Each path is a new rotation, seen through one point. The rows after it are directions, each followed by how far the rotation turns it, in degrees each step (0 if it stays put).
Each turn is a multiple of 5 degrees from 10 to 175, or 0.
Each row of a path follows its step; steps can be skipped.
Path 1:
step 1: [ -2 -12   0   4   8   1   6 -10   1   1  -5 -11   1  -6   6   0  -7  -5
   4 -14  17 -15  -5  10   2  -5   0 -12  -9  -8  -5  -9  -6  -2  -3  -6
   9  -1   0   8  -7 -10  -4   7  -1   4  -6 -11  -3  -9  -2   8   0   4
  -7 -10  -7  11   7  -7  -4  13  -9   4  12  -7 -11   3   5  -6]
step 2: [  8   9  13  -3   4   3   0   7  -4  10   0   2  -7  -4  10  -1  -2  -5
  -2   5 -10  -8   7  -5   9  -1  -7  -1   5   0   4  -2  -3   1  -1   3
  -3  -5 -11 -20  -5  -2 -10  -6 -11  -8  12  -3  14   3  -7   2   1  -1
  22   6  -3  -1 -16   8   7   2   1 -16  -2   4 -10   1   1   1]
step 4: [  5   4 -15 -12 -21   9  11 -15  -5  -7 -12   6  11  -3  -4  -3  -5   9
  -5  -1  -5  -7   5  17   1  -1 -10   5   4  -1   3   1  12   8 -10  -7
   1   6   3 -10  -4  -1  -4  -7  11  -1  -2   0  -4  11   4  10  -3   3
   1  -1  -8   4   4  -2   6   6  11  -3   1 -10   0  -4  -2  -4]
step 5: [-14  -3   4   8  -2   6   2  12   7  -1  10  -4 -17   0   5   1   9   2
  -6 -10   4  -8   5 -15  15   1  -6   8   5   6 -20  -1  -5  -1   3   5
   2  -1   5   5  -4  18  -1   1 -10  -1  -7  -2   5  -4   7   5   2   0
  -2 -19  -7   7   1  -2  -2  -3  12  -5  -8  -1   6   3   2  -3]
step 6: [ 15  -9   4  -1   1  -2  -9 -13  -3  -4   1   2   5  12   1  -1  -8 -15
  -1  -6 -12   7   6  -3  -8  -7   4  -1  -4 -11   1  -2  -3   5   2  12
  11  12   3   0 -10  -2  -7  12   2   1  -9   4  -2  -2   4   7   0   0
   7   9  10   4  -1  -1  -8  -5  -9  -9   6   6  -6  -9  22   1]
step 11: [  7   5   9  -1   0   4   0   0   2  -1   7  -5  11  14  -5   6   5   0
   0   9  -6 -12  -4  -2  -6   3   4   1   4  -3  11   5  -6  22  -7   0
  13   3 -12  -2   3 -16  10  -9  -3   3   8 -12   2  21   5   0 -11  -5
  -3  14  -2   0  -3   4  -2   1  -8   1   6  -1  11  -1   1   1]
step 16: [  2  21  -3  -6  -1 -14  -5  -7   5   0  -6   1  15   2  -4   8  -2  17
   3   1  -1   4   6  -4  -3  -9   6  -1  -8  -1  -1  -3   0   4  -2  -6
   1  -8  -1   5  10   8   0   4   2  -7 -12  -1   8   8  11  -9   0 -16
 -19  -8   4  -2  -2  -1   6  -1  -5  13   9   6   8  -8  -7   0]
step 17: [ -2  -4  -5  -7 -11  10  10  -9  -4  -5  -5   0   1  -6   8   4  10   3
  -8 -11   4  -7 -12  17   2  -2 -12  -5   5  -5   5  -4   3 -15  -1  -3
 -16  -5   7   6  -9  -2 -15  -6  -2   4   1   4  -4   4  -8  -3   8  14
   3 -14   2  10  13   0  -5   9  -3   1   1   0  -3   2   3   5]
step 18: [ -6   2  21  -3   3   8  -3   6  -1   9   7  -3  -4  -3   5  -2  -1  -2
   6  -1  -1 -14   0  -2  13  11  -3   7  -8  -2 -10  -6  -5   6  18   1
  17   0   1   6   6   9   4   2  -5 -12  -4   4  13  -5   4  -6  -2  -7
  11   4 -16   5  -5   5   7   3 -11  -7   0   7   2   1   4   9]
Directions:
[-1 -2  3 -1  2  1  1  0  1  0  1 -5  0  2  5 -1  1 -2 -1 -3 -1 -2  1 -1
  0  1  3  0  0  0 -4  1  1  2 -1  0 -2  0  1 -2 -2  1  1  4  1  0  3 -1
 -1 -3 -4 -1 -2 -2  1  2  2  0 -2 -1  2 -1 -2 -3  2 -2  0 -2  1  0] | 85
[ 2  2 -1  2 -2 -2 -1 -1  0 -1  1 -1 -1  2  0 -4  0  3 -2 -1 -2  0  1  0
 -1  0  2  1  2  2 -1  2  0  3 -1  3  0  5 -2 -1  0 -1 -3  3  1  0  2 -1
  1 -1  2  3  1  1  2 -1 -2  0 -1 -2 -2  1  4  3 -3 -5  1  1 -2  1] | 40
[ 2 -2  3  1 -1  0 -1 -2 -1  2 -1  0 -2 -1  1  0  3 -2 -1  4  1  1  0 -1
 -2  3  0  0  1  0  3 -1  2  1  0  3  0 -1  2  3  1 -1  2  2  0 -3 -1 -2
 -3 -2 -3  3  1  3 -1 -2  2  4  5 -2  1  1  2  2  3 -1 -1  1  2  0] | 155
